(in the rows, 128 means zero)
Rotation paths and how fast each direction turns (degrees a step)
Each turn is a multiple of 5 degrees from 10 to 175, or 0.
Each row of a path follows its step; steps can be skipped.
Path 1:
step 0: [132 128 124 119 130 130 126 125 117 130 127 122 120 121 131 125 121 115
 118 129 121 123 128 140 128 118 135 128 124 128 133 129]
step 1: [129 135 131 124 125 117 133 115 124 126 125 123 143 132 136 133 134 128
 122 130 128 128 124 128 124 134 137 123 131 120 119 133]
step 2: [133 127 130 125 131 136 115 127 125 113 131 120 125 129 125 129 120 134
 122 122 122 122 136 142 125 131 128 127 122 124 124 137]
step 3: [126 127 129 138 123 121 124 126 132 121 115 129 143 130 130 137 125 123
 125 116 139 131 134 122 128 125 131 126 130 129 125 133]
step 4: [121 130 130 124 139 130 119 129 130 125 123 113 113 123 128 131 128 125
 129 127 134 121 137 129 126 127 130 123 120 139 122 127]
step 5: [124 139 123 134 129 120 124 120 130 138 118 126 130 129 133 142 131 122
 126 122 120 135 126 122 137 133 133 127 124 124 135 125]
step 6: [125 128 116 120 134 126 126 128 130 122 142 128 116 131 133 131 123 124
 124 128 132 127 124 136 131 137 133 118 118 127 119 127]
step 7: [124 131 122 129 125 123 126 133 126 125 122 132 141 128 133 122 127 124
 134 115 115 133 133 127 131 132 134 131 122 117 119 121]
step 8: [116 125 127 129 129 120 132 134 127 125 134 126 122 131 129 123 118 130
 122 126 126 125 136 134 125 113 130 114 121 131 124 137]
step 9: [133 134 141 126 126 119 133 133 129 129 114 128 133 132 142 125 131 130
 121 123 125 123 136 127 132 130 137 131 120 131 131 123]
[123 131 128 125 128 130 125 131 128 124 127 128 131 129 130 128 129 128
 128 130 129 129 128 128 132 121 126 128 130 131 128 126]
80
Path 2:
step 0: [120 121 135 122 138 130 135 125 118 130 126 131 138 123 132 120 135 128
 128 120 134 136 132 134 125 133 130 141 130 121 123 128]
step 1: [122 126 122 127 129 128 120 143 127 132 131 128 134 127 130 122 128 142
 123 117 127 125 120 116 127 121 133 135 129 133 125 125]
step 2: [115 125 131 129 135 129 125 129 122 130 125 123 134 122 117 136 128 123
 126 122 127 134 121 137 134 122 122 138 123 118 121 135]
step 3: [129 138 129 123 130 123 112 131 130 122 134 135 137 126 130 123 128 126
 131 125 122 127 123 120 137 119 123 135 125 128 129 116]
step 4: [125 126 136 131 123 130 130 127 121 138 129 136 139 124 124 143 133 116
 127 125 129 127 132 132 128 124 134 138 118 131 122 126]
step 5: [114 132 131 132 131 130 117 130 124 124 138 137 129 132 132 122 137 132
 134 129 135 129 134 122 122 123 130 134 130 121 137 119]
step 6: [122 127 136 128 130 141 121 136 130 130 132 130 130 122 131 135 121 123
 118 127 137 135 129 124 120 130 131 135 121 134 118 139]
step 7: [119 126 127 123 128 134 115 120 116 124 131 125 137 132 132 121 128 128
 133 122 131 136 115 129 122 133 122 130 127 125 134 122]
step 8: [129 118 139 121 134 130 126 131 132 130 127 138 141 124 127 131 128 128
 123 131 123 126 114 119 122 121 132 130 125 130 120 134]
step 9: [123 117 120 128 127 132 126 124 122 128 137 127 129 122 124 132 131 129
 129 124 123 129 122 131 126 121 124 141 119 122 146 121]
[126 129 130 129 128 133 128 128 127 128 126 129 127 130 132 124 129 130
 126 129 133 131 131 129 123 132 130 127 129 131 126 128]
55
[130 126 134 126 130 128 132 131 128 131 124 128 125 130 128 132 128 126
 129 130 131 129 127 127 129 126 127 130 127 129 124 131]
170
